In the data rows, the value 50 means zero.
What is the hidden score of each row? Scores go from 0 to 40, and 20 is about the middle. The score is a weighted sum of the row's numbers plus the product of two more (or one squared), each taken from its middle value.
58:88:34:50:42:28:45:47:56:50:48:50:63:43:40:62:37:61 >> 16
42:46:49:43:52:56:52:58:44:38:55:47:44:80:46:56:53:49 >> 17
50:63:37:39:48:52:48:42:61:49:56:51:61:37:51:47:27:65 >> 16
49:58:50:48:45:38:45:37:44:59:59:48:60:37:65:51:47:46 >> 23
26:69:42:68:61:49:49:49:50:49:50:50:59:47:45:45:37:53 >> 12
57:43:35:49:40:60:59:56:42:60:56:54:32:58:48:37:64:56 >> 17
44:70:29:57:52:63:56:42:50:46:54:46:65:33:41:44:39:66 >> 12
41:50:40:65:52:71:58:45:37:58:58:60:45:46:39:40:52:46 >> 8
47:52:36:48:51:69:51:53:40:39:54:40:65:48:51:48:55:58 >> 15
54:45:67:58:47:31:56:44:56:54:38:50:42:44:58:34:61:63 >> 25
44:44:39:51:41:65:50:70:40:55:54:56:41:72:42:45:58:48 >> 14
53:84:26:61:53:46:50:45:46:49:49:49:63:39:42:56:33:57 >> 25
49:50:55:41:49:43:45:50:61:58:51:47:49:42:64:40:40:50 >> 20
61:39:43:42:52:38:50:39:55:50:60:43:47:55:58:60:38:60 >> 19
38:43:52:43:43:58:54:55:39:48:59:59:42:59:53:60:49:45 >> 21
47:43:47:46:48:44:51:50:42:49:62:51:46:55:61:62:41:47 >> 20
73:35:44:43:49:50:39:45:57:52:48:47:45:42:55:54:48:68 >> 18
75:59:41:57:44:34:55:32:39:56:69:40:51:59:29:55:51:62 >> 14
59:43:60:72:60:50:52:43:41:48:39:53:56:43:51:37:70:32 >> 15
38:46:59:44:47:57:47:44:51:47:55:62:53:35:55:63:57:31 >> 21
74:77:46:44:39:59:56:45:40:50:56:49:66:24:38:47:35:59 >> 30
59:46:52:47:52:37:47:40:63:56:51:40:53:34:62:35:51:59 >> 20
48:51:42:40:49:37:47:43:61:54:58:44:53:49:62:49:37:59 >> 21
54:57:48:62:61:54:42:72:48:52:37:54:42:60:36:58:45:31 >> 26
47:51:64:60:62:43:44:56:59:52:37:50:48:47:54:46:36:41 >> 22
61:50:53:37:48:38:47:42:44:44:57:50:46:51:63:64:50:49 >> 25
55:53:33:40:47:63:53:46:46:41:62:43:59:42:53:56:40:62 >> 17
49:49:62:36:49:32:52:39:47:57:51:44:57:43:66:37:62:54 >> 16
41:52:37:56:45:60:55:40:38:53:65:55:50:49:50:56:41:50 >> 19
49:42:50:46:51:39:60:40:48:41:64:40:42:71:45:61:51:65 >> 16
38:49:57:30:38:64:57:59:41:47:50:62:42:65:46:56:60:48 >> 25
50:61:56:59:50:48:45:46:38:64:56:57:56:36:54:46:35:32 >> 19
54:52:46:55:44:36:45:45:41:60:63:50:53:47:62:57:43:38 >> 25
65:55:68:52:51:55:44:52:39:36:44:62:54:37:51:50:58:35 >> 22
57:60:52:57:45:48:39:53:39:67:57:58:52:42:54:47:36:32 >> 20
51:52:44:36:48:45:47:39:70:52:54:49:51:50:50:45:34:69 >> 22
46:49:59:40:53:35:52:39:64:60:44:43:52:40:62:47:47:53 >> 20
46:55:44:38:50:45:45:39:59:56:52:45:59:38:64:42:48:59 >> 16
36:50:54:49:50:55:46:39:40:50:57:50:61:42:61:53:55:43 >> 22
44:47:63:57:49:58:59:41:32:42:47:58:46:47:52:53:63:51 >> 32
59:44:36:39:46:48:46:42:73:63:49:53:50:36:52:41:47:58 >> 28
67:50:62:54:48:59:47:66:41:44:35:58:50:53:50:35:63:35 >> 24
42:51:43:33:45:57:46:65:71:61:42:46:46:51:49:57:45:41 >> 17
50:39:35:56:53:39:50:48:44:51:63:44:46:65:57:61:49:46 >> 18
54:74:38:60:46:47:36:59:36:64:53:56:54:54:44:54:39:34 >> 20
52:48:55:58:61:31:52:40:70:55:36:39:51:51:45:58:42:53 >> 23
52:41:43:47:51:43:59:37:44:44:64:45:45:62:51:66:44:58 >> 17
41:38:55:36:45:51:65:51:41:50:56:49:33:65:49:51:67:62 >> 22
32:65:36:67:59:57:55:49:52:41:41:46:63:49:39:47:49:59 >> 12
42:42:47:46:51:44:49:49:65:48:56:38:43:72:49:47:52:60 >> 25
31:55:43:42:43:51:44:58:63:62:49:48:51:51:57:51:46:41 >> 25
39:42:62:35:44:46:65:50:41:51:53:47:36:60:54:47:69:63 >> 29
61:44:51:49:55:31:56:32:50:42:64:39:46:64:45:63:45:63 >> 16
71:47:68:72:63:40:46:48:51:39:36:52:55:42:42:36:61:46 >> 12
33:39:55:53:48:58:61:48:36:43:56:57:44:57:50:55:60:54 >> 18
37:63:56:52:51:39:45:48:48:62:51:53:58:40:60:48:33:41 >> 21
59:44:69:58:63:45:47:57:54:50:33:52:45:48:50:48:39:40 >> 25
56:39:44:55:54:66:47:55:37:39:44:41:64:54:48:47:70:58 >> 16
73:42:63:43:51:61:46:69:61:50:42:52:40:49:45:44:36:38 >> 23
46:55:46:40:49:38:45:42:61:57:55:45:56:38:64:45:43:57 >> 18
75:70:39:58:44:45:38:61:28:69:51:55:54:49:34:53:52:40 >> 17
38:39:52:40:44:57:60:59:40:49:57:55:33:68:44:54:61:57 >> 18
49:62:40:60:45:56:50:46:31:61:62:57:51:48:49:49:38:44 >> 22
44:50:56:30:44:63:56:65:35:42:50:58:46:72:43:51:60:51 >> 27
29:47:56:64:57:64:57:36:40:48:53:56:57:33:46:48:61:46 >> 14
52:43:59:47:48:60:50:64:52:39:48:55:36:67:49:38:55:47 >> 20
60:43:38:46:51:38:43:38:58:54:59:45:50:50:61:53:42:56 >> 23
45:42:60:70:59:62:55:49:41:46:44:60:52:43:46:33:64:39 >> 11
48:63:56:55:53:47:41:60:42:64:46:57:52:46:53:51:34:26 >> 26
53:74:34:40:44:27:42:60:60:46:40:49:55:51:50:74:53:49 >> 16
45:37:57:56:49:71:53:51:52:55:45:67:43:41:42:41:62:35 >> 15
70:47:69:47:53:62:43:67:47:46:40:61:47:46:45:34:48:38 >> 20
58:69:37:39:34:45:32:64:60:55:40:48:59:58:35:69:68:45 >> 22
45:63:51:46:41:36:46:40:55:64:52:50:60:31:63:50:47:43 >> 28
62:43:58:73:60:51:49:36:46:43:37:45:60:45:44:35:71:56 >> 23
47:52:58:54:57:33:49:36:58:55:44:42:57:43:62:36:52:55 >> 21
38:39:45:47:49:51:55:56:45:45:61:49:39:71:51:55:49:55 >> 16
53:72:29:56:55:24:46:59:56:50:38:49:55:54:47:73:46:41 >> 13
35:43:42:42:46:61:45:68:63:52:50:43:46:72:45:44:58:49 >> 23
44:43:45:52:47:44:48:54:42:55:61:51:46:58:61:57:43:41 >> 21
44:43:41:60:52:67:63:38:49:57:50:44:54:36:55:34:64:46 >> 16
33:43:51:39:43:61:57:59:44:48:57:60:38:65:44:60:55:49 >> 15
71:42:64:64:61:52:45:66:51:39:37:55:46:52:37:50:54:33 >> 9
53:44:40:49:42:48:50:42:52:55:65:50:50:45:56:68:38:38 >> 34
42:50:52:58:53:61:60:47:54:34:51:46:55:33:44:40:52:71 >> 14
41:44:61:48:48:67:48:51:52:49:49:68:47:40:46:54:55:29 >> 16
48:32:42:47:42:66:52:68:45:56:54:61:38:66:37:48:57:49 >> 14
44:46:54:56:55:61:50:41:35:39:48:48:63:48:53:49:67:50 >> 17
35:41:52:58:56:71:51:44:46:41:45:48:64:48:44:52:71:42 >> 28
38:41:47:41:49:50:52:56:60:47:56:44:40:69:54:47:49:58 >> 17
70:46:62:72:61:42:49:34:44:44:37:45:63:50:38:36:73:52 >> 24
47:53:35:43:47:42:40:45:66:58:55:47:52:50:58:47:43:55 >> 26
35:66:31:64:60:56:54:51:51:41:39:47:64:54:41:53:46:54 >> 13
63:69:41:47:43:49:48:38:49:50:62:48:62:36:50:52:26:61 >> 22
39:59:49:51:53:55:48:38:39:51:56:45:63:40:60:46:48:52 >> 20
69:46:76:49:56:39:48:45:44:44:42:56:54:38:55:30:59:50 >> 13
54:43:59:51:50:63:49:67:49:39:47:59:40:62:47:36:54:43 >> 16
56:52:60:33:44:45:42:49:43:44:55:57:52:41:63:63:58:39 >> 19
49:79:39:40:44:42:44:50:67:52:40:56:64:37:36:65:37:56 >> 14
50:46:64:41:46:52:46:59:42:55:54:58:45:41:63:46:45:41 >> 26
57:47:46:43:51:37:52:46:43:44:60:49:42:59:59:68:43:48 >> 23
56:74:48:48:52:35:40:59:52:64:37:54:59:48:41:71:39:25 >> 17
56:53:35:62:57:40:50:63:44:46:42:44:41:56:58:61:60:39 >> 37
70:55:66:61:51:53:47:56:40:47:33:58:54:43:49:38:64:32 >> 24
54:61:42:38:45:45:44:36:67:51:56:52:57:44:49:47:31:67 >> 24
47:47:67:62:61:53:47:34:45:46:40:56:61:45:49:37:67:40 >> 19
45:49:53:77:66:51:50:59:45:41:39:52:48:54:45:44:55:42 >> 13
48:68:33:53:40:29:43:44:55:56:61:49:58:51:55:53:37:55 >> 33
36:60:41:63:57:60:57:45:55:39:51:44:60:35:42:41:47:69 >> 11
33:60:40:53:57:62:51:53:52:46:33:48:67:61:38:43:55:58 >> 13
43:52:56:44:50:52:45:60:57:59:48:52:47:49:59:45:31:40 >> 24
41:60:30:49:53:57:47:50:68:50:41:54:62:41:41:45:40:65 >> 15
64:38:36:36:49:50:49:54:45:42:61:41:51:50:57:69:51:52 >> 13
52:53:44:64:63:26:51:53:64:44:43:42:51:58:40:73:40:43 >> 14
38:48:67:45:52:43:46:39:43:52:49:53:59:43:63:43:63:46 >> 20
30:57:42:46:44:50:42:58:60:59:52:49:51:57:56:48:41:47 >> 25
44:48:60:31:43:52:54:58:57:66:44:48:45:36:61:52:46:41 >> 31
79:43:65:68:60:30:44:43:64:49:40:42:51:40:43:39:53:51 >> 25
39:39:48:59:49:69:60:49:39:53:53:59:40:51:47:40:61:47 >> 14
70:66:59:31:35:30:56:41:47:40:54:45:55:43:53:45:60:72 >> 24
46:47:59:76:64:53:54:50:43:40:41:54:54:48:44:33:62:46 >> 10
73:38:41:48:49:45:41:44:66:60:47:48:49:36:53:37:52:64 >> 24
